(in the rows, 128 means zero)
A single turn carries every row of the set below to another of its rows. Some are shown first; where does it send the rows asked next?
z_427: 181, 142, 104, 147, 177, 86, 141, 122, 148, 156, 131, 122, 163, 75, 143, 107
z_860: 163, 105, 51, 104, 124, 107, 133, 82, 117, 118, 115, 162, 124, 79, 120, 144
z_328: 172, 145, 137, 154, 137, 118, 164, 113, 109, 150, 90, 136, 124, 85, 126, 133
z_579: 139, 135, 99, 139, 161, 138, 168, 75, 90, 130, 147, 170, 107, 115, 142, 112
z_269: 163, 97, 49, 116, 138, 113, 141, 82, 113, 122, 121, 157, 125, 97, 126, 169
z_384: 133, 118, 67, 128, 170, 114, 146, 80, 98, 136, 167, 179, 130, 109, 137, 117
z_932: 122, 135, 69, 158, 153, 130, 136, 124, 147, 141, 153, 121, 168, 73, 145, 122
z_901: 137, 136, 62, 166, 148, 135, 130, 117, 147, 140, 142, 111, 175, 91, 140, 126
z_488: 161, 90, 50, 122, 149, 105, 153, 80, 121, 114, 122, 165, 120, 90, 114, 146
z_950: 178, 132, 88, 147, 199, 100, 145, 101, 128, 158, 122, 151, 155, 93, 161, 99
z_490: 157, 181, 95, 118, 154, 86, 131, 104, 143, 111, 108, 107, 92, 95, 137, 124
z_783: 152, 114, 74, 134, 157, 134, 155, 75, 101, 147, 167, 168, 133, 109, 144, 100
z_478: 150, 181, 90, 123, 161, 82, 135, 107, 144, 104, 116, 104, 103, 106, 147, 130
z_284: 160, 187, 101, 134, 147, 79, 138, 105, 123, 118, 117, 111, 93, 122, 137, 135
z_545: 180, 152, 102, 147, 160, 92, 142, 129, 149, 159, 127, 127, 165, 100, 165, 110
z_897: 168, 139, 124, 126, 131, 122, 151, 106, 88, 140, 97, 144, 96, 104, 115, 140
z_246: 175, 180, 101, 112, 147, 89, 135, 102, 138, 109, 122, 104, 99, 115, 142, 133
z_520: 156, 108, 43, 119, 130, 113, 137, 71, 127, 124, 119, 158, 104, 91, 145, 151
z_195: 192, 147, 105, 150, 187, 108, 140, 127, 133, 159, 125, 114, 150, 95, 154, 106
z_540: 193, 128, 102, 142, 170, 103, 129, 120, 123, 168, 116, 118, 158, 89, 161, 107
z_371: 181, 143, 96, 155, 172, 80, 126, 133, 142, 156, 131, 115, 155, 98, 150, 106
z_592: 157, 109, 77, 122, 172, 133, 145, 79, 94, 130, 158, 158, 122, 117, 146, 96
z_91: 166, 184, 87, 125, 163, 95, 122, 115, 124, 101, 116, 104, 105, 117, 127, 134
z_46: 128, 138, 87, 143, 143, 128, 143, 132, 144, 141, 150, 118, 178, 78, 157, 116
z_648: 147, 103, 45, 130, 134, 110, 142, 78, 118, 128, 117, 156, 111, 78, 128, 165
z_627: 158, 146, 131, 133, 133, 114, 162, 114, 98, 127, 113, 133, 90, 91, 120, 156
z_194: 171, 138, 128, 145, 123, 127, 152, 103, 85, 137, 113, 123, 103, 110, 115, 134
z_2: 153, 180, 100, 120, 143, 107, 127, 109, 142, 105, 103, 106, 99, 112, 127, 117
z_864: 118, 146, 70, 157, 151, 130, 133, 116, 145, 135, 153, 115, 172, 84, 131, 113
z_756: 147, 105, 49, 124, 134, 95, 143, 82, 122, 119, 105, 155, 119, 85, 123, 164
z_715: 151, 103, 49, 125, 139, 103, 145, 74, 125, 120, 121, 164, 101, 79, 120, 149
z_73: 133, 142, 81, 141, 140, 133, 133, 117, 143, 135, 157, 115, 187, 97, 136, 116
z_5: 167, 129, 124, 134, 121, 109, 155, 116, 105, 121, 107, 133, 87, 99, 108, 143
z_961: 175, 145, 120, 143, 128, 111, 167, 110, 108, 119, 105, 139, 94, 118, 115, 153
z_511: 141, 105, 68, 122, 162, 132, 155, 93, 112, 125, 155, 183, 138, 117, 144, 114
z_351: 115, 138, 71, 152, 137, 127, 147, 110, 146, 125, 155, 118, 173, 83, 137, 119
z_705: 133, 104, 67, 127, 156, 125, 145, 94, 103, 133, 172, 170, 125, 110, 153, 113
z_818: 142, 145, 69, 154, 132, 133, 140, 115, 138, 134, 168, 109, 169, 81, 153, 126
z_434: 147, 189, 100, 132, 151, 85, 126, 113, 137, 118, 111, 110, 95, 104, 129, 126

z_756 goes to z_478
z_73 goes to z_269
Where do these go?
z_579 goes to z_328
z_545 goes to z_511
z_490 goes to z_864
z_5 goes to z_371
z_783 goes to z_897
z_860 goes to z_91
z_46 goes to z_488
z_194 goes to z_540
z_932 goes to z_715
z_520 goes to z_2
z_384 goes to z_627

A single turn carries every row of the set below to another of its rows. Some are shown first; where does it send the rows asked next?
z_662: 158, 156, 114, 156, 78, 125, 83, 158, 127, 106, 142, 102, 181, 172, 98
z_348: 165, 142, 93, 127, 82, 132, 85, 103, 119, 191, 110, 131, 115, 188, 142
z_144: 123, 149, 129, 155, 126, 155, 80, 135, 147, 136, 134, 128, 175, 158, 117
z_213: 150, 132, 62, 116, 67, 118, 125, 121, 115, 181, 92, 107, 138, 198, 122
z_689: 167, 126, 82, 123, 51, 113, 108, 115, 140, 178, 100, 78, 156, 207, 131
z_819: 134, 136, 132, 156, 117, 146, 75, 139, 163, 140, 127, 115, 185, 150, 101
z_503: 123, 141, 116, 151, 116, 158, 99, 143, 159, 142, 130, 127, 182, 142, 104
z_44: 154, 135, 90, 119, 68, 102, 103, 96, 104, 155, 102, 82, 143, 201, 140
z_8: 171, 120, 81, 127, 52, 107, 94, 114, 132, 181, 96, 78, 146, 198, 117
z_290: 166, 122, 79, 119, 68, 122, 112, 108, 127, 189, 100, 121, 125, 150, 112
z_786: 136, 134, 129, 155, 110, 148, 71, 136, 170, 143, 130, 119, 191, 156, 98
z_657: 144, 167, 106, 147, 97, 132, 95, 169, 117, 111, 131, 125, 177, 188, 100
z_211: 121, 141, 113, 147, 118, 154, 100, 140, 155, 140, 127, 137, 185, 149, 98
z_183: 154, 137, 86, 124, 72, 106, 91, 102, 99, 167, 102, 93, 131, 208, 136
z_252: 155, 159, 97, 152, 75, 145, 103, 177, 143, 122, 141, 115, 187, 179, 98
z_3: 122, 148, 129, 154, 120, 150, 75, 124, 144, 130, 140, 131, 178, 157, 117
z_940: 179, 122, 105, 122, 84, 105, 71, 110, 133, 191, 88, 111, 129, 180, 105
z_412: 148, 135, 72, 110, 75, 112, 125, 120, 116, 172, 85, 100, 149, 210, 126

z_3 goes to z_786
z_940 goes to z_290
Where do these go?
z_412 goes to z_44
z_8 goes to z_213
z_503 goes to z_144
z_252 goes to z_657

A single turn carries every row of the set below to another of its rows. Some are shown first; where does it send the rows asked next?
z_426: 123, 110, 165, 188, 157, 131, 133, 140, 121, 134, 87, 143, 94, 183, 115, 79, 122, 147, 182, 115
z_762: 128, 117, 165, 187, 158, 110, 121, 146, 115, 140, 111, 151, 81, 177, 113, 80, 120, 154, 187, 106
z_272: 118, 113, 115, 113, 125, 134, 80, 155, 132, 126, 96, 114, 119, 197, 98, 104, 123, 87, 188, 111
z_632: 162, 145, 119, 102, 134, 105, 98, 130, 150, 131, 96, 136, 150, 159, 100, 87, 114, 105, 154, 99
z_15: 141, 156, 138, 110, 142, 156, 106, 132, 108, 167, 127, 151, 138, 158, 98, 115, 169, 145, 166, 121
z_264: 146, 121, 139, 167, 156, 137, 121, 132, 87, 155, 71, 152, 89, 216, 120, 115, 95, 158, 184, 110
z_176: 153, 123, 135, 185, 139, 119, 95, 125, 99, 176, 98, 140, 79, 197, 122, 115, 125, 178, 146, 103
z_122: 154, 135, 145, 179, 159, 139, 114, 120, 87, 158, 61, 140, 83, 208, 109, 107, 98, 138, 188, 120
z_117: 136, 146, 158, 149, 130, 93, 99, 105, 78, 159, 76, 115, 85, 162, 160, 84, 133, 162, 177, 103
z_910: 143, 136, 107, 112, 152, 130, 123, 149, 103, 142, 86, 162, 159, 164, 136, 101, 143, 148, 180, 92
z_994: 139, 157, 115, 92, 142, 124, 100, 133, 123, 162, 74, 152, 115, 166, 63, 79, 156, 130, 157, 97
z_862: 164, 146, 122, 76, 122, 139, 109, 131, 94, 137, 111, 132, 106, 150, 75, 100, 123, 105, 169, 106
z_928: 125, 139, 170, 148, 104, 139, 74, 104, 91, 152, 80, 97, 90, 198, 108, 96, 111, 139, 191, 124
z_766: 166, 141, 120, 78, 129, 151, 104, 144, 104, 143, 114, 125, 107, 164, 77, 101, 119, 101, 168, 110
z_64: 116, 119, 129, 191, 154, 123, 116, 109, 97, 141, 135, 112, 84, 190, 123, 120, 121, 128, 179, 112
z_383: 137, 155, 109, 94, 129, 121, 99, 125, 131, 152, 74, 136, 109, 167, 64, 75, 156, 123, 156, 88
z_494: 157, 153, 120, 94, 126, 121, 95, 127, 148, 123, 95, 139, 146, 159, 110, 95, 118, 109, 151, 94
z_859: 114, 117, 137, 190, 150, 97, 82, 122, 89, 139, 86, 153, 93, 169, 129, 123, 105, 148, 173, 107
z_888: 117, 142, 160, 156, 118, 141, 104, 99, 90, 133, 80, 134, 129, 208, 121, 83, 142, 164, 193, 115
z_155: 150, 142, 91, 95, 125, 130, 94, 154, 120, 127, 108, 122, 100, 163, 105, 79, 150, 115, 155, 71
z_522: 118, 146, 107, 102, 147, 138, 89, 138, 131, 189, 67, 94, 96, 185, 102, 118, 126, 111, 177, 101
z_485: 135, 118, 133, 181, 144, 139, 98, 125, 93, 168, 96, 129, 71, 191, 133, 126, 138, 166, 141, 111
z_229: 125, 130, 86, 83, 143, 101, 122, 115, 109, 153, 86, 124, 128, 161, 89, 108, 120, 115, 164, 89
z_374: 157, 143, 166, 195, 149, 145, 101, 128, 121, 168, 108, 116, 93, 165, 112, 103, 96, 150, 175, 114
z_353: 181, 129, 115, 129, 122, 72, 88, 116, 103, 171, 74, 132, 121, 161, 90, 91, 136, 120, 156, 118
z_450: 112, 119, 145, 177, 154, 133, 127, 116, 105, 154, 142, 125, 84, 197, 111, 122, 120, 148, 181, 114
z_841: 133, 173, 123, 77, 144, 120, 85, 126, 124, 150, 95, 142, 105, 139, 112, 114, 136, 113, 151, 95
z_308: 120, 116, 144, 180, 150, 95, 83, 131, 100, 134, 94, 154, 84, 195, 126, 120, 92, 135, 183, 110
z_836: 150, 136, 88, 100, 134, 129, 98, 158, 121, 131, 123, 127, 117, 162, 110, 84, 150, 122, 152, 73
z_170: 105, 127, 141, 150, 122, 113, 97, 114, 93, 139, 85, 83, 93, 183, 150, 91, 102, 140, 202, 93
z_496: 145, 167, 118, 80, 149, 111, 76, 134, 114, 160, 102, 140, 96, 141, 110, 115, 135, 109, 148, 102
z_800: 143, 136, 90, 84, 131, 105, 128, 109, 104, 145, 91, 122, 129, 151, 92, 104, 120, 119, 163, 85
z_382: 148, 144, 157, 185, 154, 129, 101, 120, 129, 180, 111, 110, 80, 189, 115, 115, 89, 148, 174, 111
z_731: 155, 134, 180, 164, 104, 112, 93, 106, 98, 132, 107, 116, 107, 177, 133, 70, 132, 148, 176, 125
z_250: 118, 154, 146, 146, 134, 152, 107, 120, 78, 147, 107, 109, 96, 185, 160, 93, 143, 166, 193, 93
z_622: 172, 136, 130, 122, 140, 86, 101, 150, 103, 157, 124, 114, 90, 129, 112, 78, 138, 101, 181, 108

z_155 goes to z_494
z_496 goes to z_766
z_426 goes to z_859
Where do these go?
z_117 goes to z_928
z_176 goes to z_382
z_353 goes to z_522

